rotation ticks, each row followed by its count of ticks
The counts run from 0 to 359.
-2 10 25 3 -4 9 9 3 12 4 10 3 -4 -1 -9 -2 3 -8 2 -16 -15 19 11 -5 30 5
 -15 -12 -2 2 -9 -1 -17 -14 27 -2 -8 -15 11 11 -25 -11 5 -17 15 5 -9 -24
 5 -12 -12 -8 -6 -12 11 8 7 -22 -7 18 -1 -3 -4 -12 -11 -12 5 1 -6 -14 7
 14 -7 5 13 11 9 20 -3 26 -27 3 -2 4 -10 -11 -1 10 7
339
-11 11 15 14 -23 -4 -14 -4 26 5 2 5 -6 1 2 7 1 -11 7 -4 3 4 5 3 21 -6
 -18 -2 14 -3 -14 -11 -8 -17 11 6 7 -5 3 4 -19 -18 15 -9 16 14 5 -16 5
 -9 -15 13 -24 8 2 -11 20 -12 -10 2 19 4 15 -16 8 -14 0 -10 -5 -21 -4 -4
 -13 -1 2 21 -7 4 -23 17 -14 17 13 6 -3 12 15 22 -3
9
-7 5 11 18 -9 -4 -6 -6 21 -4 10 1 -3 -8 -3 4 17 3 1 -9 -1 9 14 16 20 3
 -6 -3 15 15 -1 -1 -2 -17 6 1 -5 -6 15 0 -28 -21 18 -8 18 19 2 -16 11
 -24 -26 17 -12 -6 16 -6 1 -3 9 9 18 4 2 -15 -12 2 -3 -1 12 -7 -2 19 -19
 0 13 5 11 22 -7 22 -20 15 0 5 -16 -3 10 4 5
63
-11 6 27 5 1 -2 -4 7 10 8 7 6 -6 -14 -10 3 -14 -7 9 -6 6 -4 13 5 10 1
 -13 -12 10 -1 -19 -12 -19 -17 3 2 -12 2 -6 9 -25 -10 13 -4 12 5 -13 -19
 22 -1 -4 -1 -8 9 -3 -18 16 -20 -25 12 16 1 1 -5 -7 -9 8 -11 1 -8 -8 9
 -31 -1 0 5 -1 3 -8 26 -25 16 12 7 -15 5 13 22 -13
271
-20 11 5 26 -16 -5 -1 -7 23 3 1 4 -14 -9 -5 4 8 -11 14 -4 11 -10 9 2 21
 2 -9 -3 18 5 -12 -11 -3 -19 -7 0 0 2 -10 4 -22 -8 26 -9 16 16 5 -12 3
 -16 -12 18 -19 -1 6 -25 24 -9 -12 -4 27 -4 15 -16 6 3 2 -11 10 -7 -10 8
 -7 -1 0 11 -4 -2 -18 13 -2 18 8 13 -2 9 4 19 0
293
-3 10 17 17 -9 4 -4 1 18 6 1 7 -10 -3 -6 -2 18 -15 2 -13 0 4 4 10 22 10
 -9 0 12 7 -8 -3 -1 -23 22 -5 0 -10 8 5 -29 -6 15 -7 7 14 3 -15 5 -25
 -17 16 -18 -28 23 -3 8 12 2 5 16 2 15 -14 -2 -4 -5 -4 7 2 8 11 -4 1 4 9
 3 13 -23 21 -6 16 8 17 -1 11 11 4 10
2
-8 -2 13 18 -3 -3 -12 -5 21 -10 -5 -3 -8 -5 -18 9 17 -7 10 -10 -3 -2 14
 13 23 -6 -12 -14 7 9 -15 -1 -8 -17 -5 -5 -10 -10 -7 0 -30 -15 14 8 14
 17 -1 -17 3 -17 -23 22 -15 2 16 -17 3 -11 7 13 14 6 4 -9 -8 3 2 -1 12
 -5 -4 14 -28 7 10 -12 -2 6 -6 24 -11 15 6 14 -10 4 11 5 4
68
-2 11 9 11 -14 17 11 -8 16 -6 7 8 -11 0 1 -3 13 -3 6 -19 0 1 6 -10 22 14
 -6 -3 4 2 -2 -3 -16 -26 18 -11 -19 2 15 9 -33 -20 25 -21 11 4 3 -18 1
 -15 -2 -4 -5 -10 -8 -5 11 -7 -14 2 16 -13 2 -13 -14 -3 13 -10 8 -8 9 23
 3 -11 4 3 -5 16 -11 13 -22 10 8 15 3 3 12 21 2
117
-7 14 22 13 -2 9 -3 -9 15 4 14 -3 1 6 -2 5 24 -3 15 -15 1 10 4 7 18 3 4
 9 13 0 -13 -1 -5 -35 22 -8 -6 -14 10 17 -30 -21 13 -8 18 24 3 -7 -1 -10
 -13 10 -11 1 13 -2 13 -13 1 14 15 -4 -1 -18 -2 1 6 -5 16 1 -14 6 -23 -7
 7 10 5 7 -17 6 -7 4 10 6 -13 5 13 17 2
125
-26 14 26 16 -9 0 -4 -8 24 4 -4 1 -5 -3 -26 -4 7 -11 17 -11 -6 1 7 2 16
 8 -9 -9 -4 -11 -21 12 -6 -30 0 -8 -1 -10 -4 -1 -26 2 -5 -13 20 19 -13
 -10 3 -14 -3 13 -4 -7 14 -10 17 -11 -3 10 8 -9 -6 -21 -5 -7 8 -2 18 -7
 1 8 -20 6 -7 1 1 -5 -13 21 -11 -5 -6 18 -12 16 3 8 16
134
-7 18 19 10 -21 8 1 -27 21 10 16 -7 -14 -5 11 -3 9 1 17 -11 -5 6 10 -1
 24 8 1 4 16 -4 0 2 -1 -19 4 -15 -4 3 11 -2 -31 -14 27 -1 15 18 4 -8 5
 -18 -12 14 -6 11 12 -10 15 -22 -4 -4 17 -6 10 -20 -7 -7 6 -13 19 -14 -5
 12 -13 -9 6 12 -4 15 -7 7 -9 13 3 3 -6 -3 12 22 -2
123
-21 12 24 22 -13 10 8 -2 23 3 -7 9 -4 -5 -20 -5 0 -12 9 -13 -7 2 6 -4 19
 -1 -22 -18 -4 -7 -25 0 -14 -26 14 2 -11 -10 -8 3 -30 -2 -6 -21 21 1 -14
 -18 3 -15 -6 -4 -13 -14 5 -12 14 -14 -16 6 -2 -8 -5 -13 -17 -7 7 1 -1
 -22 7 12 -10 5 1 6 5 11 -10 15 -10 -6 -12 19 1 13 0 11 13
139
-18 6 7 31 -9 -6 -8 -1 22 -4 -2 12 -6 -4 -9 8 16 -12 10 -10 5 -2 -1 5 21
 -3 -11 -1 7 7 -8 -9 -7 -20 1 -8 0 -1 -17 10 -21 -19 15 -12 19 21 5 -13
 -3 -19 -11 15 -17 6 0 -22 20 -6 -8 0 22 -3 9 -30 1 7 2 -10 8 4 -9 10
 -13 4 6 8 -9 -1 -20 18 -2 16 10 11 -3 10 5 12 0
292
-9 18 15 19 -7 -2 3 -4 15 4 4 1 -12 0 -15 -2 7 -16 9 -12 -10 6 19 15 31
 3 -7 -11 9 16 -4 -3 4 -16 -13 -9 -4 4 -2 2 -23 -6 12 9 17 21 -8 -18 11
 -10 -17 11 0 -1 28 -9 10 -17 -2 15 16 -7 -14 -12 -6 3 4 2 15 5 -9 18
 -28 7 -2 8 10 9 3 26 -15 8 -1 4 -17 -5 -7 10 -2
159
-10 3 17 35 -12 4 2 -13 17 3 2 2 -5 -16 3 -4 13 -1 7 -11 4 -5 6 9 11 -9
 -5 -5 22 8 -19 -12 1 -25 9 7 -8 -6 -1 8 -26 -14 12 -8 20 16 -1 -9 10
 -16 -18 8 -23 -4 13 -19 11 -13 -4 12 7 8 5 -4 -14 12 0 -2 5 -9 -12 19
 -25 -4 14 5 12 15 -16 11 -1 10 -8 7 -6 4 3 8 2
65
-6 6 11 25 -6 1 4 -2 19 2 2 13 -16 -4 -8 2 17 -11 4 -12 2 3 6 3 30 3 -3
 -6 8 18 2 -2 -2 -13 11 -15 -7 -6 -4 3 -26 -9 21 -6 13 16 5 -16 -4 -26
 -15 16 -13 -13 14 -12 9 2 -3 2 14 -2 15 -25 -7 3 -3 -8 8 13 3 21 -7 3
 12 1 -5 11 -12 28 -5 17 0 16 2 -1 2 -1 -1
287
-6 13 17 12 -10 7 8 -10 4 9 13 -9 -5 -6 5 3 18 -2 6 -8 -15 12 11 -3 28
 -1 -9 -12 18 6 -11 -6 -8 -13 9 -2 -11 -9 11 8 -27 -9 15 -15 17 7 -1 -12
 7 -6 -24 1 -10 -1 15 -1 9 -36 -5 11 -1 0 3 -6 -12 0 5 -4 -2 -13 -5 15
 -22 -3 21 8 7 25 -10 20 -9 11 -6 -4 -6 -17 -4 22 -4
150
-12 12 22 20 -22 3 -1 -6 26 1 -10 2 -6 7 -17 -6 1 -14 14 -18 -2 -7 5 4
 27 -17 -15 -11 4 -6 -24 -4 -8 -29 4 2 -6 -5 -10 7 -25 -8 -3 1 15 9 -11
 -17 -1 -2 -6 1 -16 10 11 -13 19 -19 -12 11 5 -4 -9 -5 -5 -3 10 1 9 -20
 -9 -3 -19 1 -1 8 7 0 -12 6 -11 1 7 10 -10 13 1 17 5
328
-3 14 26 1 -7 7 -2 11 9 7 6 -3 -2 5 -13 9 9 -20 12 -10 -5 6 -1 -3 33 -6
 -18 -14 2 -1 -17 -1 -21 -13 16 -17 -9 -9 1 9 -30 -8 6 -1 13 6 3 -17 2
 -3 -4 3 -15 7 11 -2 9 -24 -9 14 17 -3 0 -13 3 -13 13 -11 -7 -1 4 -3 -19
 5 4 4 -9 1 -11 25 -21 14 19 8 -9 5 12 22 -5
15
-9 14 29 12 -2 12 -1 -12 9 14 15 9 -8 -4 -1 -2 13 -10 11 -11 -13 23 -4
 -7 23 12 -9 5 8 -4 -1 4 1 -16 24 -10 -1 -11 11 12 -23 -6 13 -22 17 14
 -3 -16 -3 -16 -12 6 -3 -10 22 0 11 -10 -2 4 3 -5 4 -33 -1 -2 -6 -9 11 4
 -1 15 -7 0 8 17 2 14 -10 22 -5 0 -12 6 -4 -4 -3 9 12
28
-15 12 28 1 -3 -8 0 9 1 13 11 -2 -10 -16 -3 5 -7 -11 6 -6 -6 3 14 6 17 1
 -13 -13 23 -1 -21 -15 -14 -14 3 8 -4 2 -4 0 -22 -3 10 -9 10 2 -11 -19
 20 -1 -2 -6 -9 2 4 -10 19 -30 -20 11 14 0 2 -7 -2 -7 9 -6 -6 -10 -5 7
 -27 -3 -1 18 8 6 -13 29 -22 16 6 -2 -13 2 -2 20 -9
272
-5 4 25 13 -3 15 12 -5 12 -1 5 12 -3 -8 -11 -1 0 -2 2 -18 -16 12 9 -13
 26 2 -12 -10 -1 0 -7 0 -16 -17 21 -9 -18 -11 2 14 -30 -14 5 -20 20 1 -7
 -24 -2 -19 -9 -3 -5 -10 -2 -2 12 -21 -10 14 -5 -5 -3 -22 -21 -3 7 0 -2
 -13 6 19 -11 10 17 0 2 18 -3 19 -20 -4 -14 13 -3 -7 4 6 6
340
-12 17 11 10 -18 7 5 -8 23 3 -7 -7 -15 7 -2 -4 5 -15 14 -12 5 -9 8 -3 27
 -3 -12 -20 10 4 -21 -10 -15 -22 2 -7 -5 -3 -1 3 -24 -2 16 5 2 0 -4 -14
 3 -8 -2 7 -14 4 6 -6 25 -25 -14 1 20 -7 8 -2 -3 -8 13 -10 -2 -23 1 -2
 -12 -4 -3 8 -8 -2 -16 14 -6 18 17 10 -8 13 8 29 -6
13
-10 0 15 25 -8 0 -2 5 15 -2 -4 4 0 -18 -13 8 9 -10 9 -8 1 -8 10 4 16 -17
 -16 -19 9 1 -25 -11 -16 -19 5 0 -11 -3 -11 6 -30 -12 5 -7 20 10 -2 -12
 18 -6 -17 3 -22 7 -2 -23 12 -22 -10 10 5 13 5 -2 -11 5 2 -6 -6 -10 -7 4
 -29 3 14 -10 2 8 -15 24 -12 12 4 11 1 8 9 10 -3
266
-23 13 15 12 -18 -7 -11 -5 15 -5 0 -8 3 5 -17 7 19 -13 11 -4 -11 16 8 11
 27 -9 -19 -8 5 -2 -26 0 -10 -20 -2 0 2 -10 -1 10 -18 -13 6 -13 20 18 1
 -14 -5 -7 -16 6 -12 12 7 -3 12 -22 -1 10 11 -1 -5 -20 4 -2 10 3 5 -17
 -13 -2 -18 7 3 9 7 8 -13 22 -14 2 9 3 -12 8 -3 21 4
41
-6 11 30 7 -13 12 8 -4 20 3 -7 10 -17 -1 -18 -13 -1 -14 8 -15 -10 4 0 -7
 22 -4 -25 -11 7 -6 -19 -10 -13 -18 11 -4 -5 1 -7 9 -21 -5 12 -9 -1 3
 -15 -26 -3 -10 10 -1 -8 -7 2 -12 23 -9 -29 0 2 -8 4 -14 0 -4 5 -5 3 -18
 0 5 0 1 -7 10 1 -1 -17 14 -16 2 7 19 9 17 -2 14 7
109
-4 2 34 -2 15 7 4 8 0 15 14 9 -15 -15 -8 -1 6 -16 4 -15 -16 12 4 -3 19 9
 -7 -7 10 3 -13 -9 -14 -12 22 -11 -9 -6 -2 8 -25 -6 10 -9 8 8 -13 -22 10
 -10 -6 0 -6 -19 19 -5 15 -15 -19 11 1 2 3 -19 -5 -1 -1 -10 3 9 7 16 -22
 3 10 5 5 8 -11 32 -15 10 1 6 -6 0 0 4 0
278
-3 13 20 7 -11 8 4 -8 13 9 6 -2 -10 4 6 1 3 -7 12 -12 8 0 8 -5 22 0 -8
 -8 19 1 -15 -17 -17 -25 17 0 -10 -3 7 13 -20 -15 20 -7 9 6 -3 -15 4 -2
 -7 3 -13 6 0 -1 23 -24 -17 4 16 -4 4 -3 1 -8 10 -6 3 -20 -2 3 -17 -10 2
 23 -6 8 -14 9 -13 18 20 5 -10 1 12 34 -10
210
-5 16 22 7 -9 12 9 -9 18 7 2 0 -13 -7 -11 -8 -14 -7 6 -17 -5 1 14 -7 17
 15 -13 -19 7 -6 -13 -6 -15 -25 14 9 -15 -9 11 4 -26 1 8 -11 8 -5 -15
 -23 14 -12 -9 -3 3 -16 7 0 15 -15 -13 8 0 -12 -2 0 -9 -9 6 2 3 -31 8 16
 -11 -3 -1 15 5 15 -12 17 -16 3 0 18 -5 5 5 23 7
337
-13 23 20 12 -22 3 0 -12 15 2 -4 -15 -6 -1 -13 -8 6 -12 15 -3 -11 -1 16
 5 26 2 -18 -22 9 -6 -22 0 -8 -22 -12 3 -9 4 5 1 -26 -2 10 -4 7 4 -11
 -13 16 0 -8 1 -5 4 9 -11 13 -26 -9 6 17 -7 -7 4 3 -9 12 -2 7 -23 -8 5
 -16 -4 -5 5 3 9 -10 21 -16 6 9 13 -7 5 0 35 2
44
-8 -3 18 -4 2 -13 -3 4 18 -1 0 -9 -11 -6 -22 9 8 -11 9 -8 -12 7 15 6 19
 1 -14 -23 8 7 -22 -3 -15 -14 -4 -4 -4 -9 -2 5 -19 -9 14 3 5 5 -11 -19 4
 -10 -12 20 -8 8 10 -7 12 -25 -5 17 14 5 8 -11 -2 -4 18 -9 3 -11 3 4 -28
 10 4 -5 -5 -2 -10 33 -18 19 13 13 -14 10 5 16 -4
269
-22 19 24 24 2 -3 -8 5 6 9 2 -3 0 -9 -20 4 12 -18 12 2 -3 6 12 15 20 3
 -19 -9 10 1 -22 -5 -4 -20 -1 -2 -5 -3 -5 7 -27 0 2 -9 19 19 -1 -10 15
 -5 -18 0 -13 -4 18 -17 11 -8 -4 15 17 -2 -15 -13 1 3 0 2 4 5 -9 10 -33
 5 0 5 9 7 -10 30 -8 7 1 11 -11 4 -2 16 4
357
-17 19 16 18 -24 4 5 -19 20 8 -1 -6 -8 2 -4 -6 17 -14 15 -13 -7 1 10 9
 35 -1 -2 -2 10 3 -9 3 5 -23 -2 -13 3 0 -4 -4 -25 -6 9 8 20 21 5 -2 5
 -15 -6 10 -7 7 29 -8 17 -21 2 7 17 -8 -4 -16 -8 -5 9 -5 16 -4 -4 3 -16
 -4 0 9 8 7 -1 8 -12 8 -2 5 -13 5 -6 14 1
128
-16 26 18 13 -25 0 -9 -14 24 5 3 -15 -8 -5 -5 1 15 -11 12 -2 1 3 12 14
 25 1 -10 -6 9 -8 -15 9 0 -23 -3 -2 1 -2 7 -6 -32 -5 9 2 22 20 6 -8 10
 -9 -13 13 -9 7 20 -10 10 -14 3 1 22 -5 -3 -11 0 -12 8 -3 10 -15 -1 -2
 -15 -6 -5 10 -2 10 -12 13 -15 9 7 9 -17 5 9 22 3
325
-3 6 14 15 -1 -1 -6 3 10 3 11 3 -5 1 4 9 20 -8 5 -8 2 6 5 8 24 6 -5 3 20
 18 -1 -12 -6 -18 11 -9 -7 -11 9 19 -20 -22 25 -8 14 24 7 -15 4 -14 -21
 18 -16 -3 14 -8 11 -4 -2 9 22 0 8 -20 5 2 0 -5 11 11 -9 13 -18 0 11 13
 0 8 -15 26 -7 20 18 6 -14 0 9 16 -3
94
-13 14 14 19 -9 -5 5 -7 17 10 4 9 -16 -3 -8 -4 -2 -7 9 -17 -9 6 17 12 26
 -3 -7 -6 17 14 -5 -17 3 -20 -13 -3 -5 -1 -6 9 -16 -12 13 9 15 20 -11
 -17 7 -11 -13 11 -5 5 21 -11 16 -24 -7 11 10 -5 -11 -15 -6 6 7 7 18 -10
 -20 18 -30 1 -1 13 12 5 4 15 -11 3 -1 3 -16 -4 -14 14 -2
158
-9 11 12 34 -20 1 0 -7 16 13 1 12 -14 -5 6 -2 12 -15 11 -13 5 -9 2 5 25
 -6 -6 2 18 7 -6 -20 0 -18 1 -8 -2 6 -13 8 -23 -15 17 -1 17 23 6 -6 7
 -11 -8 8 -19 3 13 -20 22 -9 -20 -3 16 -3 7 -16 -3 11 -1 -8 5 4 -14 11
 -17 -3 8 14 4 2 -14 11 -1 12 4 6 0 -3 -4 16 -9
96
